128 stands for zero in the data rows.
Here are some points:
[117 137 114 153 127 119 129 138 113 132 123 134 138 112 142 122 118 134 147 116 160 115 108 134]
[ 82 186 117 119 104 103 179 101 126 136 200 157  96 127  94 108 152 200 169 106  93 104 151  81]
[136 134 157 106 145 114 137 123 157 111  78 109  86 140  91 159  69 125 134 130 134  94 127 130]
[ 87 255  75   0 177 234 215 216  61  65 173 174  67 248  59 112  11 161  54 168  54  46 152 221]
[134 153 170 103 130 112 153 112 138  88 103 103 122 143 109 124 130 126 139 123  93 161 139 152]
[130 119 172 139 255 137 195  84  99 255  97  72 148  92 138 102  98 161 102 158 200 157  74 151]
[129 122 149 107  86 138 107 137 127  65 147 135 138 170 124 119 180 132 110 145  97 191 172 124]
[189  44 173 149  72 113 118 149 151  89 117 106 139  92 150 158 166 110 101 133 146 131 108 135]
[137  74  78  24 174 176 155 251  66 252 159 212 255  37 192 187  95 180  33 174 133  93  22 126]
[138 129 111 155 125 140 109 115 151 124 102 120 125 114 127 155 118 124 137 143 140 119 114 163]
[132 157 145 154 198 168 186  91  78 209  81  83 173  70 117 131 124 143 123 165 171 144 102 126]
[143 131 157  54 169 115 146  93 203 136   0 155  69 163  33 181   0 158 134 109 126  37 123 163]
[ 89 170 167 125 162 178  80 172 107 143  75 181 112 131 122  41 137  95 178 112 190 128 127 140]
[151 134 139 133  45  21  71  79 181 183 199  38 103  91  68 182 142  70 162 151 124 169 123 106]
[128 132 117 144 139 142 122 139  40 160 128 154 175 109 132 183  96 188 180 172 148 100  73 115]
[193  36 126  66 103  65 169 152 151 113 138 109 181 140 129 201 101  79 123 154 177 109  94 144]
[151 114  88  82 148 137 117 197 115 103  75 105 131 200 113 171  89  90  66 145 154  81 130 123]
[126 122 146  61 153  81 123 206  57 172 166 127 143 168 137  99 131 134  93 171 135 123  78 123]
[146 123 122 133 132 131 127 134 117 148 137 140 122 141 129 158 118 144 134 133 123 123 138  92]
[123 171  59  53 164 127 235 111 191 194 181 119 122 199 124 210 163 115   0 127   0 255 190 105]
[125 114 137 134  93  86  92 110 140 182 154  87 106 102 114 143 124 107 136 126 135 155 124 100]
[115 146 160 140 142 102  49 225 103 123 132 102 124 111 167  79 113 105 112 177 203 118  73 159]
[144 135 171  97 158  94 131 107 149 129  73  98  95 140  84 145  68 132 136 138 125  98 126 148]
[141 125 135 171 116 135 139  85 106 140 114 188 103 153 129 121  50 239 216 131 105  50 163  95]
[100 129 132 150 117 120 142 142 114 139 137 158 162 118 116 118 112 145 120 129 152 106 110 145]
[ 91 177 106 215 142 113 132  30 239 157  78  94  79  68 146 172 151 132 165  76 111 195 149 116]
[169 165 171 172 133 121 132  60 134 146 110 226 124 172 126  94  65 226 227 110 149   0 143  74]
[133 130  78 156 156 111 120  85 175 148 145  63 179 116 198 126 196 140 157 109  76 155 131  24]
[113 137 136 136 112 128 130 108 128 118 138 134 123 133 124 125 148 137 133 115 103 143 146 125]
[109 125  83  93 160 147 158 124 121 206 139 145 109 112 143  79  98 152  84  94  97  92  95 134]
[110 133 205  86  34 185 109 128 127  10 138 173 171 204 129  78 255 122  85 149 110 234 212 117]
Then 10 other points, each followed by its number:
[ 93 106 137 138 152 117 145 118 147 117  67 108 132  89 167 101 118 119 110  85 137 105  83 201] 0
[123 195 106 165 116 162 107 115 128 121 123 108  98 107  82 145 105 116 170 113  89 147 146 172] 1
[139 145 165  14 178  97 139 255  39 175 182 141 158 160 143  67 120 114  93 172 165 139  78 147] 2
[102  56 146 126 162 129 131 165  94 152 135 127 114  63 144  69 125 123 100 112 130 103 105 144] 3
[134 172  82 100 129 132 182 121 177 164 194  68 126 203 104 185 150 145  24 156  77 238 197 135] 4
[ 85 174 155 201 155 108 117  99  78 157 116 140  88  64 119 145  96 103 198 139 211 129 100  98] 5
[151  47 136 155  90 125 107 156 122 120 151 129 159 102 166 135 157 119 115 155 165 113 121 123] 6
[118 148  94 103 118 132 157 123 145 133 150 112 117 168 108 154 138 144  68 126  84 190 169 132] 7
[213 116 145 176 180 108 100 127  93 104 144  37  57  87 117  99 158  63 187 189 195 175  95  85] 8
[136 140 137 144 114 116  92 119 139 112 122 117 115 110 119 131 122  92 162 130 147 146 120 119] 9
Which three of these numbered points are nearest to each point below by angle, seen from the average point of the first points? Their numbers follow each, nearest first.
[147 164 126 104 156 152 101 198 114  85 100 128 133 205 109 181 109  74 109 126 171  79 116 126] > 2 9 8
[142  90 137 192  95 116  88 122  32 135 126 183 101  42 124 110 105 161 222 147 129  39 118 106] > 5 3 6
[145  81 136 134 107 123 111 139 126 132 138 131 138 126 134 118 151 118 127 127 156 111 131 118] > 6 3 9
[199  23 192 185  39   0 159 138 128  81 159 177 134 200 139 164 194 162 118 119 112  59 160 119] > 6 9 3
[113 134 133 137 112 119 110 110 128 111 127 132 119 126 134 106 138 127 164 110 122 117 141 112] > 9 1 5
Now 10 new points, numbered from 0 again:
[119  73 179 133 183 110 130 126  77 148 141 127  92  86 170  96  91  94 106 119 128 131 114 151] 0
[ 87  36 207 139 174 120 146 155  12 208 121 161 103  49 171  65 110 102  95  88 158  78  96 155] 1
[143 145 118 180 135 157 116 124 103 146 115 127 129 135 124 173 116 135 133 159 155 153 124 132] 2
[118 131 127 165  65  91   0  83 212  13  89  56 104  58 126 119 142   0 252 157 214 174 103 111] 3
[177 243 225 209  71  45 131 104   0   8  86 170 198 146  17 255 113  63 201 205 247 152 204 255] 4
[108 126  63  55  77 141 138 105 193  77 164 196 194 207 112  60 232 180  48 162  46  78 171  89] 5
[134 150 137 166 106 166  85 104 133 126  96 132  98  94  90 122  96 112 193 108 159 103 127 125] 6
[178  87 246 116 148 211 175 181 229   0  52 192  51 243 147 186 184  40   0   4 196 205 160 255] 7
[ 60 174  99 110 119 119 135 124 153 137 198 154 136 129 133  89 154 176 158  57  61 117 154  47] 8
[114  95  70 166   5 182 187  16 255  95 126 115 213   0 121  65 228 129 143  19 116 122  88 193] 9
Which three of these numbered points are nearest to each point below by angle, seen from the average point of the first points? Their numbers follow each, nearest first.
[132 146  76 147 159 138 129  80 176 160 141  89 166 130 194 122 198 151 165 109  83 157 136  40] > 8 9 5
[102 186 100 116 113 136 142  70 117 174 147  89  50 125 104 113 119 121 131  83  89 114 123 119] > 8 6 9
[ 78 125 112 206  11 153 142  34 213  58 125 116 180   0 156 116 174 151 139  20 126 133 137 157] > 9 3 6
[116 130 119 130 128 130 130 112 128 143 124 117 107 126 126 114 124 129 130 103 110 130 125 125] > 8 9 6
[127 140 154 115 118 124 120 110 135  95 105 111 118 140 111 125 131 125 150 124 103 142 133 143] > 3 6 7
